A single turn carries every row of the set below to another of its rows. Some are shown first; where does it send the rows asked next?
nusa: [ -4 -15  -9  -1   1  -4  -4  -2  16 -12   9  17 -12  -5 -11   2   4 -11
   5 -15  -6  -2  -2  -7   2   1   0  -9]
ladot: [-13 -12  13  -9 -13   2  -5   7   2 -16  -4  30 -13  -6  -7  16   0  -2
   4   1  -5 -21   2 -13   3 -10   2   7]
dap: [-23  14   1 -27  -9   0  -4  -6  12  -7  -3  26  -8  -7  -5   8  -7   7
   6   4   2 -19 -15  -8   6 -14  -5   3]
Dodi: [ -4   9   3  -9 -17   3  -5  -6  11 -10  -6  18 -10  -5   1   7   0  -1
 -12  26   9 -19 -14  12  -5 -14  10  11]
remu: [ -6 -18 -12  -7  -6  -7  -9  -7  10 -21   3  21  -6  -5 -12  -6   5 -17
   2 -11  -4  -3   6  -4   3  -2   0  -8]
naz: [ -5  11 -15 -20  -8   9  -4 -10  17  -4  28   6  -2  -5  -5 -12  10  12
   5   1   1  -8  -6  -4  -3  -7  10   0]
vibu: [ -2 -18  -8  -2  -4   3   0  -2   5 -12   7  21  -9  -4 -15   0   8 -12
   4 -15  -5  -1   2 -10   6  -1  -1  -7]
zene: [-15 -12  10 -14  -9   9  -1  10  -4 -11   0  35 -14  -6  -3  14   0   1
   1   0 -10 -18  -2 -14   3  -5   4   5]
rup: [-10  12  -3 -10 -15   1  -5  -5   6  -7  -8  20 -10  -8  -1   3  -2  -4
 -11  26  14 -20 -19   9  -5 -15  11   4]
zodu: [ -4   1 -15 -11  -6  20 -11  -8  -8 -16  -5  15  -5   4  -6 -15  -3 -16
  -5 -10   2 -20   6 -15 -11 -17  23  -4]
Sibut: [ -9 -14   9  -8  -4   6  -4  14  -6  -9  -2  30 -15   1  -3  14  -2   6
   5   3  -6 -23  -4 -13   2  -9   4   1]
kiz: [ -1  -1 -18   2   2  19  -4  -3  -8  -6  -2  14  -6  -3  -3 -12  -2 -14
   5 -12   2 -17   2 -19 -16 -16  22  -5]
Mudo: [-10  -2 -10  -3  -4  14  -5  -2  -3  -3 -16  25 -18   4   7   8   5   4
   3  19  -4 -22 -12  -6  -6 -21  25   8]
kero: [ -5 -15 -10   3  -3  -9  -6  -4   9 -13   7  15  -6  -8 -14  -4  13  -9
   7 -11  -2  -9   4  -5   7  -7  -4  -3]
Noz: [  0  -8 -20  -3   1  23  -3 -12 -10  -5  -5  14  -6   2  -1 -11   1 -17
   1  -5   5 -18   3 -13 -14 -15  21  -6]
sego: [ 10   2  -4  -7  -3  15 -13 -11  13  -1  -5   4  -8   3   0 -12   5   0
 -24  -3   1 -14  -5   7  -5 -13   8  11]
Zamig: [  0  10 -15 -23   1  13  -4 -11  20  -4  21   9   0  -4  -3  -5   4   9
   4   1   7 -12 -11  -4  -2   0   3 -12]
gub: [-11   0 -11 -12 -11  22 -12  -2  -6  -9 -15  26 -15   0   6  11   6   0
   4  14  -3 -24  -2 -12  -6 -22  23   9]
lurap: [-23  14  -6 -28 -12   1  -6  -6  16 -12   0  23  -7  -9  -4   9  -3  10
  13   9   3 -18 -11  -8   2 -19   0   2]
vubo: [ -5   6 -17 -29  -8  12  -3 -13  15 -14  25  14   1  -4  -3 -13   6   3
   5   3   0 -10  -5  -2  -1   0   6  -7]
pefu: [ 10   6  -8  -7  -2  14  -5 -16  14  -4  -6   8  -3   4  -4 -14   2  -4
 -24   2  10  -6 -13   8  -5  -9   8   2]
bufin: [ 11   6  -6   2   2  17  -5 -13  13  -4  -9  10   1   1   1 -11   6  -3
 -22  -1   4 -13 -11   5  -4  -9   9   7]
lavum: [ 11   6  -7 -11  -8  17  -9 -15  11 -11  -3  12  -1   6  -1 -15   6  -7
 -24   1  -3 -12 -10   9   1  -8   6   8]
mos: [-12  -6 -14  -9 -10  15  -8  -2  -8  -6 -14  28 -16  -2   6  10   9  -1
  -1  20  -4 -20  -6  -8  -6 -15  26   7]
vadev: [ -9  11   1  -8  -8  -3  -1   2   8  -6  -5  19  -9  -4  -2   3  -3   9
  -6  26  12 -21 -20   8  -8 -17   8   6]
Sos: [-24  10   2 -18  -2  -3  -2  -6  15  -7  -3  27  -9  -1  -6  11  -2  16
  12   4   2 -20 -15 -11   5 -14  -1   0]
rarav: [ -5  11 -13 -27  -4   8  -2 -12  17  -3  20  11  -1  -2 -10  -8   2   7
   4  -4   5  -5  -8  -8  -2   0   2  -8]
dima: [ -5  -5 -12  -3   1  19 -12  -9  -3 -10   0  11 -10  -1  -3 -13   0 -10
   3 -13   9 -24   6 -15  -9 -25  19  -6]

gub goes to Dodi
kero goes to dima
Now these:
zene goes to mos
remu goes to zodu
Mudo goes to vadev
bufin goes to Zamig
Noz goes to pefu

